Where one turn sends some rows of the set: a few examples, then the rows asked:
Loka: |  -96 |  194 |  -60 | -116 |  -95 |   50 |   93 | -111 |   35 |  -67 | -128 |  -70 |  -94 | -235 |   75 |   95 |  118 |  129 |  123 | -126 |  116 |   64 | -121 |   17 |  -59 |    5 |    4 | -103 |   29 |   45 |  165 |  -69 |  -12 |  -30 |
kedot: |  -77 |   96 |    0 | -102 |  -95 |   56 |  -51 |  -69 |   98 |   52 | -190 |    0 |   10 | -139 |   72 |   48 |  141 |  105 |   31 |    6 |  127 |   40 | -133 |   96 | -151 |  -61 |   12 |  -59 |   23 |  -67 |  226 | -132 |   56 |   17 |
luvin: | -158 |  -71 |  -20 | -169 | -109 |  -18 |   75 |  -60 |  -91 |  -30 | -100 |  -85 |  133 |   31 |   39 |  116 |   -5 |  -59 |  130 | -273 |  173 |  -24 | -208 |   -5 |  -67 |  -65 |  -39 |  -58 |   -1 |   65 |   93 |  -69 |  -56 |  -51 |
Feba: | -124 |  210 | -133 |   -4 |   79 |   60 |   11 |  -65 |  -21 |   36 |  -17 |  -38 |  176 |  -33 |  150 |  204 |  199 |   40 |  177 |  -14 |  119 |   67 |   61 |  -49 |    5 |   60 |   14 |  -76 |  100 |    1 |   33 | -193 |  -94 |  149 |
Kiriz: | -271 | -112 |  -88 |   20 |  261 |  167 |  -46 |  -97 |  143 |  -20 |  -27 |   -2 |  110 |   43 |   50 |  136 | -153 |  111 |   71 | -192 |  152 |   44 |  -98 |  149 |  -17 | -121 |    3 |   -6 |  -79 |   90 |  198 |   59 |  -81 |   -4 |
nug: | -195 | -129 |   -9 |  -19 |   82 |   51 |   83 |  -10 |  -60 |  -74 |   84 |  -77 |   84 |  -90 |  112 |  127 |   41 |  192 |  230 |   36 |   54 |  217 |  -81 |   19 |   43 |   23 |   63 | -200 | -103 |  -63 |  116 |  -60 | -149 |  116 |
zarad: | -135 |    5 |  -38 |  -37 |   35 |  -67 |  -64 |   50 |   -7 |  126 | -150 |  -41 |    2 |  -39 |   87 |   76 |   28 |  -57 |  202 | -380 |  196 |   78 |  -72 |  -49 |  -61 |  -13 |  -12 | -125 |   54 |  144 |  207 |  -94 |   41 |   21 |
Refef: | -227 | -112 |  -98 |  -36 |  252 |   82 |  -53 |  -98 |  136 |  -18 | -145 |  -51 |  172 |  -51 |  144 |  103 | -201 |  175 |  105 |  -85 |  199 |   10 | -207 |  174 |    6 |   17 |  -93 |  -24 |   11 |  -37 |  192 |   49 |  -86 |   70 |
dibi: |    6 |  141 |  -28 | -157 | -104 |   87 |  -12 |  -62 |   31 |   36 | -101 |   29 |  -12 |   27 |   48 |   12 |  108 |   70 |   53 |    2 |   42 |  101 | -149 |  104 |    4 | -133 |  109 |    9 |    9 |   58 |  162 |  -81 |   -1 |   -6 |
pugez: |  -68 |  -25 |  -29 | -161 |  -59 |  -85 |   97 |   30 |  -44 |   31 |  -63 |  -71 |   -7 | -150 |   47 |  112 |  -53 |    1 |  185 | -233 |  112 |   43 | -135 |  -97 |  -53 |   -2 |  -94 | -130 |   65 |   70 |  131 | -137 |   13 |  -28 |
biz: | -131 |   30 |    4 |  -36 | -126 |  -61 |   11 |  -15 |  -39 |  120 | -158 |  -14 |  162 |   47 |   65 |   74 |  -75 |  -98 |  166 | -299 |  214 |   72 | -109 |  -20 |  -14 |  -19 |   91 |  -76 |   19 |  114 |   88 | -107 |  -90 |   94 |
Zuna: |    1 |  -48 |   15 | -188 |  -81 |  -36 |   28 |  -12 | -120 |  148 | -104 |   19 |   56 |   52 |   43 |   44 |  -30 |  -44 |  134 | -181 |   43 |   49 |  -72 |  -25 |  -51 | -112 |    8 |  -49 |   34 |   55 |   67 | -101 |    5 |   10 |
Bebes: | -135 |  -51 | -131 | -122 |  133 |    6 |   22 | -183 |   96 |  205 |  -83 |  -44 |  196 |  158 |  145 |   51 |  -93 |  224 |   48 | -116 |  173 |   54 |  -79 |  190 |  -93 |   76 |  -95 |  -94 |   -6 |  157 |  168 |   53 | -158 |   77 |
noz: | -143 |  200 |  -55 | -103 | -177 |   73 |   46 | -144 |   52 | -120 |  -90 |  -60 |   77 |  -29 |   46 |  161 |  141 |   36 |   55 | -134 |  143 |   18 | -212 |   68 |  -30 |  -56 |  112 |  -25 |  -10 |   36 |  106 |  -55 |  -67 |  -37 |
konu: | -112 |   -8 |  -86 |   22 |  174 |  -65 |  -46 | -111 |   70 |  184 |  -57 |  -15 |   60 |   59 |  108 |  121 |  -38 |  223 |   76 | -104 |   50 |   66 |  -54 |  153 | -128 |  105 | -137 | -126 |  -72 |  228 |  276 |  -58 | -179 |  113 |
dum: | -114 |  130 |   -7 |  -76 |  -47 |   -7 |   23 |  -14 |  199 |    7 | -212 |  -54 |   90 | -142 |  125 |  -40 |   47 |  140 |   83 |  -55 |  298 |  130 | -104 |   42 |  -91 |   -3 |  119 |  -97 |   82 |   -5 |  222 |  -40 |   12 |   91 |
Did: | -134 |  165 |  -86 |  -44 |   19 |   93 |    1 |  -70 |  136 |   40 | -170 |  -43 |  -66 | -154 |  109 |    5 |  134 |  123 |  144 | -223 |  200 |  139 |  -34 |   38 |  -26 |    4 |  100 | -130 |   32 |  138 |  228 |  -63 |   70 |  -23 |
tevab: |   34 |   25 | -141 |  -95 |   87 |   73 |   52 |  -51 |   47 |   79 |  -45 | -116 |  181 |  -71 |  174 |   83 |  103 |   28 |  118 |  101 |  189 |  179 |   25 |   45 |   50 |   45 |   28 |  -41 |   -5 |   34 |  168 | -294 |  -95 |  109 |
lese: | -128 | -107 |    5 | -129 |  -40 |  -57 |  -18 |   35 |   -7 |  113 | -127 |    9 |   47 |  -51 |   42 |   95 |   21 |  -46 |  103 | -192 |  190 |   11 | -118 |  -16 | -214 | -111 |  -77 |  -68 |   37 |  -36 |  200 |  -75 |   62 |   30 |
tagop: | -142 |   76 | -130 |   49 |    9 |  191 |  -68 | -102 |   11 |   82 |   45 |   40 |   53 |   64 |   69 |  124 |  207 |   57 |  216 |  -51 |  238 |  197 |  103 |   42 |   -1 |  -71 |  -26 |  -74 |   10 |   50 |  191 | -215 | -111 |   43 |
Zafov: | -104 |  222 |  -28 |  -46 | -154 |   39 |   41 |  -61 |  189 |   23 | -135 |  -49 |  156 |    5 |   87 |   70 |   43 |   40 |   90 | -155 |  233 |  125 | -127 |   45 |   16 |  -26 |  240 |  -50 |   44 |   77 |   83 |  -52 |  -51 |   67 |
Dap: | -128 |  -34 | -118 | -113 |   63 |   -9 |   93 | -117 |  149 |  205 |   55 |   -1 |  177 |  157 |   44 |  205 | -128 |  203 |  -17 |  -27 |  107 |   21 |  -89 |  102 |  -19 |   20 |  -86 |  -31 |   84 |  132 |  105 |  -30 |  -94 |   37 |
gek: | -177 |  -82 | -164 | -101 |  151 |   70 |   61 |    3 |   29 |  -32 |   55 |  -39 |  110 |  -79 |  209 |   71 |   90 |  112 |  238 |  -19 |  126 |  233 | -115 |   57 |  -53 |   70 |   35 | -151 |  -42 |  -97 |  114 |  109 |  -61 |  220 |
Lopek: |  -51 |  -17 |  -26 | -174 |   32 |  -64 |  -12 |   14 | -107 |   44 | -148 |  -22 |   74 |   93 |  113 |  -61 |    3 |  -22 |  152 | -295 |  211 |   54 | -123 |   -7 |   -2 | -101 |   32 |  -51 |   24 |  179 |  162 |   35 |  -35 |   39 |
Tesuv: | -183 |  -97 | -220 |   14 |   62 |   92 |   32 |  -47 |   26 |  156 |   34 |    9 |  102 |  -46 |  172 |  202 |   49 |    6 |  188 |  -64 |   99 |  229 |  -47 |  117 |  147 |   63 |  170 |  -18 |   40 |  -59 |  120 |    0 |  -44 |  208 |
kala: | -147 | -106 |  -71 |  -19 |   95 |   21 |   22 |  -29 |  -92 |   26 |   49 |  -47 |   65 |  -29 |  155 |  216 |   56 |  154 |  144 |   -7 |   19 |  158 |  -37 |   53 |  242 |   -5 |  180 |  -62 |    3 |  -64 |  126 |  -65 | -120 |   88 |
kevit: | -186 |  -10 |  -59 |   30 |   79 | -102 |   13 |  -69 |  142 |  103 |   41 |  -31 |  126 |   50 |    8 |  332 |  -71 |  189 |  -20 |  -46 |   82 |  -26 | -133 |   93 | -118 |   32 | -120 |  -55 |   31 |  141 |  231 |  -56 | -141 |   77 |
veb: | -173 |   20 | -141 |  -33 |   67 |   25 |   98 | -227 |  102 |  209 |  -46 |  -49 |  157 |   80 |  120 |  139 | -113 |  200 |  102 | -191 |  122 |   64 |  -19 |  124 |  -33 |  152 |  -88 | -127 |  -12 |  208 |  105 |   21 | -191 |   62 |
bofa: | -247 |  -70 | -164 |    6 |  107 |  130 |  -38 |  -14 |   67 |  105 |   29 |  -74 |   97 |  -41 |  183 |  162 |  115 |   35 |  287 | -107 |   68 |  246 | -104 |   91 |   -4 |  141 |   64 | -170 | -121 |  -79 |   96 |  -79 |  -24 |  147 |
Kogaz: |  -82 |  -44 |   13 |  -93 |  -38 | -156 |   40 |   77 |   18 |   50 | -126 |  -14 |   91 |  -96 |   86 |   10 |  -92 |  -11 |  169 | -204 |  306 |  105 | -109 |  -40 | -110 |  -34 |   -1 |  -95 |   95 |   76 |  206 |  -27 |  -35 |  154 |
zesu: | -125 |   20 | -129 |  -58 |  196 |   74 |   20 | -135 |   47 | -102 |  -22 |   -9 |   57 | -119 |  114 |  162 | -195 |  176 |  176 | -124 |   67 |   23 | -185 |  122 |  -41 |   12 | -163 |  -39 |  -15 |   17 |  130 |  131 | -166 |  115 |
diviv: | -166 |   26 |  -82 |   26 |  100 | -110 |   53 | -127 |   79 |   60 |  -63 |  -54 |  140 |   -3 |   99 |  189 |  -88 |  215 |   78 | -115 |  132 |   14 |  -95 |  128 | -136 |  123 | -140 | -141 |  -41 |  206 |  232 |   26 | -266 |  171 |
sevus: |  -70 |  163 |  -76 | -132 |    5 |   98 |   -3 |  -48 |  107 |   -8 | -121 |  -11 |   15 |   59 |   90 |  -77 |  128 |   80 |  103 | -175 |  213 |  148 | -108 |   78 |   20 | -106 |  167 |  -51 |   -2 |  178 |  200 |   23 |   29 |   -8 |
pip: | -217 | -140 | -241 |  -92 |  150 |   68 |   16 |  -31 |    9 |  -23 |   25 |  -98 |  120 |   -6 |  233 |  143 |  101 |   49 |  181 |  -82 |  208 |  155 | -190 |  133 |  165 |   53 |  111 |  -33 |   14 |  -63 |  194 |   65 |  -49 |  122 |
Rikun: | -115 |  -24 | -107 |  -32 |  152 |  -73 |   49 |  -64 |   77 |   76 |   89 |  -34 |   12 |   31 |   -9 |  223 |  -59 |  207 |   19 |  -52 |   48 |   25 | -109 |   93 |  -23 |   36 | -164 |  -65 |   20 |  243 |  278 |  -60 | -127 |   41 |
Menem: | -143 |  -28 |  -89 |   63 |  154 |  132 | -152 | -113 |  118 |  146 |  -83 |   32 |   75 |  -45 |   70 |  187 | -181 |   97 |  174 |  -99 |  -20 |   68 | -170 |  198 |  -45 |   49 | -115 |  -26 | -100 |  -30 |  138 | -101 |  -78 |   84 |
bena: |  -29 |  -28 |  -51 |  -58 |  177 |   83 |    2 |  -33 |   87 |  -47 |   62 |   14 |   70 |   15 |   36 |  106 | -253 |  166 |  161 |  -21 |   16 |  142 | -157 |  129 |   24 |  -87 |  -57 |  -29 |  -94 |   96 |  144 |   16 | -179 |   93 |
tuzik: |  -11 |   52 | -175 | -115 |   46 |   82 |  116 |  -97 |   11 |  -38 |   69 |  -60 |   38 |  -84 |  180 |  122 |  132 |  110 |  172 |  -49 |  243 |  199 |  172 |    9 |   38 |  -84 |   19 |  -49 |   66 |   64 |  183 |  -61 | -187 |   60 |
lapu: | -291 | -111 |  -13 |   19 |  137 |   86 |  -80 |  -15 |  -53 |   -3 |   25 |  -44 |   84 |    3 |  133 |  200 |  188 |  149 |  167 |  -72 |   21 |  128 |  -55 |   61 |  -59 |  -25 |   73 | -171 | -129 | -138 |  142 |  -32 |  -77 |   85 |
sov: |  -94 |  112 | -106 | -120 |   47 |    4 |   -4 |  -20 |   36 |  -98 |   25 | -109 |  207 |   45 |  222 |  121 |  179 |  180 |  197 |    7 |  295 |   94 |  -54 |  -21 |   40 |  -33 |  -41 |  -88 |  123 |  -41 |  107 | -105 | -195 |   68 |
Mal: | -117 |   16 | -106 |  -61 |   42 |   69 | -107 |  -43 |  126 |   67 |  -50 | -159 |  209 |   39 |  230 |  191 |  200 |   69 |  103 |  -83 |  292 |  102 |   28 |   77 |   -7 |  -20 |   30 |  -42 |    1 |  -81 |  200 | -226 | -145 |  -14 |
koso: | -111 |   19 |  -32 |    1 |  182 |   27 |   23 |  -37 |  170 |   45 |  -29 |  -36 |  163 |  -24 |   86 |  185 | -305 |  187 |  107 |  -95 |   56 |   75 |  -71 |   56 |  117 |   -8 |   64 |  -49 |   19 |   49 |   43 |   -8 | -129 |   82 |
Logar: | -172 |  -10 | -116 |   74 |  222 |  145 |   12 | -158 |  101 |  137 |  -82 |   50 |   27 | -116 |   70 |  175 | -235 |  143 |  177 | -176 |   42 |   73 |  -10 |  103 |   75 |   34 |  -44 |  -33 |   27 |   70 |   94 |  -25 |  -71 |   87 |
Ver: | -205 |  -44 | -171 |  -93 |   91 |   63 |  103 | -171 |  121 |  138 |   81 |  -39 |  107 |  141 |   22 |  224 |  -59 |  178 |    5 | -152 |  112 |   -6 | -104 |  111 |  -10 |   41 | -114 |  -34 |   34 |  206 |  152 |    0 |  -79 |  -58 |
zaral: | -222 |   34 |  -75 |   42 |  156 |   95 | -115 |  -87 |  136 |   -8 |    7 |  -17 |  140 |   58 |   78 |  302 | -132 |   88 |  121 | -207 |    4 |    8 | -147 |  133 |  -63 |  -39 |  -27 |  -22 | -107 |    8 |   88 |    3 | -152 |   40 |
Zapi: | -180 |   62 | -206 |  -80 |  150 |  116 |   67 | -119 |  -14 |  -63 |  -45 | -100 |  150 |  -66 |  193 |  200 |  273 |   -6 |   80 | -120 |  242 |   24 |   84 |   30 |  -93 |  -27 |   -5 |  -11 |    2 |   16 |  188 |  -65 |  -98 |   82 |
tadez: | -137 |    5 | -150 |  -73 |  114 |  148 |   17 |  -75 |  -31 |  -86 |    1 |  -53 |  171 |   24 |   87 |  -11 |  231 |   33 |  152 |   93 |  315 |  112 |  -86 |   63 |  -37 |  -31 |  -84 |  -54 |   -1 |   60 |  230 | -148 |  -87 |   89 |
kav: | -316 | -200 |  -85 |   25 |   66 |   82 |   16 |  -77 |  -76 |  -56 |   22 |  -37 |  114 |    5 |  122 |  222 |  119 |   85 |  107 |  -45 |  171 |  115 |  -95 |  124 |  117 |  -65 |  151 |  -33 |  -47 |  -82 |  219 |   -5 | -118 |   66 |

Zafov goes to dum
zarad goes to pugez
And these:
Ver goes to veb
Kiriz goes to Logar
pip goes to bofa
tagop goes to tuzik

